Named turns come first, each shown by rows before and after it. Which turns, in which order, take the first row of each pair that follows to the second? Write the first one first, as in the answered first pair.
turn M:
[ -8  -7  -2  10  14 -11   2 -12   7   8   3  -9  -3   1 -10] |-> [-13 -12  -1  12   6 -10   4  -7  13   0   6 -10   0  -1  -9]
[-13   7 -14  30  -7 -14   1  13  33   1   3 -11  -7  -9 -23] |-> [-19   4  -7  21 -22 -10   5  29  29  -8   5 -10   1 -11 -10]
[-29 -17  -7  21 -14   9  24  25  -1 -33 -11 -15  -8   5   0] |-> [-23  -8   1   9 -13  18  26  31 -17 -36 -11 -11   0  14  15]
[-32  -3   5   9  27   7 -17  -4  -2 -47  -4  20  17   5 -14] |-> [-32  -5   6  10  24  10 -17   0  -4 -52  -5  25  17   6  -9]
turn B:
[ 42  56  11  -3 -42   7   3 -10   8  10 -11   5  19 -23   0] |-> [ 31  50  13  -5 -53  14   9   8  12  -3  -8   5  24 -23   8]
[ -2 -19  -4  11   7 -20   1  -1   8   0   0  -9   1  20  -8] |-> [ -4 -18  -3  14   6 -17   3   3   7   0  -5  -8   0  18  -7]
[32 16 36 -7 -2 -1  6 -3 24 19  4  1 12 -4 -1] |-> [ 27  14  36  -9 -12   1   9   8  29  13   7   0  13  -9   2]
turn X:
[  5  12 -17   5 -14   2 -12  -6  24  -1  -5   7 -12  -3  -5] |-> [ 14  24  -8 -13 -17   9  -5   2   4   1 -11   8  -1  10  11]
[ -7  11   5  10  -8  21 -26  -6  25 -42  -7  36  23 -22 -32] |-> [ 20  36  10   2 -24  14 -22  -6  34 -14  -7  24  14 -33 -24]
[-21 -10   4   1   0   3   2   5   0 -21   3   5   8   3  -2] |-> [ -5  -1  -4   8 -15  -8   0   0  26  -6   6  -3  -7  -8 -15]
Now pairs of rows:
(2 to 3 turns a pair)
[ 24  21  12   0 -11 -13  -7   0   5  40  -7  -5 -11  -1   0] |-> [  7   1  -1  21  -3 -20 -14  -9  25  22   0  -5 -18  -6 -25] : X then X then X
[-25  -4 -16  20  29 -13 -26 -44  -1 -26 -11   6 -16  10 -42] |-> [ 16  23 -13  15 -21 -25 -23 -35  29  11  -9 -16 -30 -14 -42] : X then M
[-28   8   3   5  -2  19   6   6   1 -32  -4  25  17 -11  -2] |-> [-15  18   7  -6  11  24   2  -3 -17 -22  -8  30  23  -6   4] : M then M
[ 13   4  20   7  19   3   1 -26 -28  21 -16   0   0  12  -4] |-> [-11 -21   9  24  26   0  -3 -25 -10   3 -11   1  -8   3 -25] : X then M
[-16 -20 -12   1  10  -5   8  11 -14   0   3   0  -1  10   5] |-> [ -5  -9  -6 -10   7  -2  13  14 -22   8   6  -2   2   9  16] : X then X then X
[  6   8   6 -16 -13   5  25  21   5  24  20 -14   5 -10  14] |-> [-28 -16   1  -6  -5   7  23  28  10  -7  24  -8   8  -4   6] : X then X then M
[ -8  -4  -4 -14 -27   6   9  16  18  -2  10  -2   6  -9  22] |-> [ 18  11  -4 -18  10   6   2 -16 -10  28  -2  -1   5   4  19] : M then M then M
[ 18  -8  -4  -7  26  -9  -8 -30 -10  34 -29 -30  -5   1  17] |-> [ 20  -4   2 -12  20  -6  -7 -24 -18  31 -30 -30   2   3  25] : M then X
[ 11  30   4  -7 -22  18   1   8   3 -20   2  20  14 -11   6] |-> [  2  22   6  -4  -6  20  -1   5  -6 -29   0  26  19  -1   4] : X then M
[ 25  34  12  12   0  -3 -18 -31  18  26  -1  -9 -19 -21 -24] |-> [ 13  22   9  15  28   1 -25 -44   2  20  -7  -5 -17  -7 -28] : X then M then M
[  0  -8 -12   3 -30 -11  -1  28  34  13  15 -18  -4 -16  12] |-> [-30 -25  -8  -6  -8   5   3  33   5 -19  13  -6  17   1  23] : X then X
[  7  26   1   0 -37   9 -12   4  25 -17   3  21   4 -34  -8] |-> [ 26  40   8 -13  -3  15 -14 -19 -15   4  -7  28  16 -11   3] : X then M then M
[  3  42  29 -21 -44  34 -12  29  -2 -13   3  39  34 -14  26] |-> [-12  28  24 -13   5  41 -16   1 -35 -23  -5  55  42   5  15] : X then M then M
[  1  -7 -22  23  21 -13 -19 -27  14  20  -5  -3 -15  11 -25] |-> [ 24  11 -15  10   8 -10 -17 -22  15  44  -4  -6 -17  10 -13] : X then M
[ -3  -1  -9 -11 -13  -5  16   8 -39  10  30   1   4  19  19] |-> [ 14  10  -9 -10 -23 -10  17   5 -25  28  27  -8  -8  10  13] : X then X then X
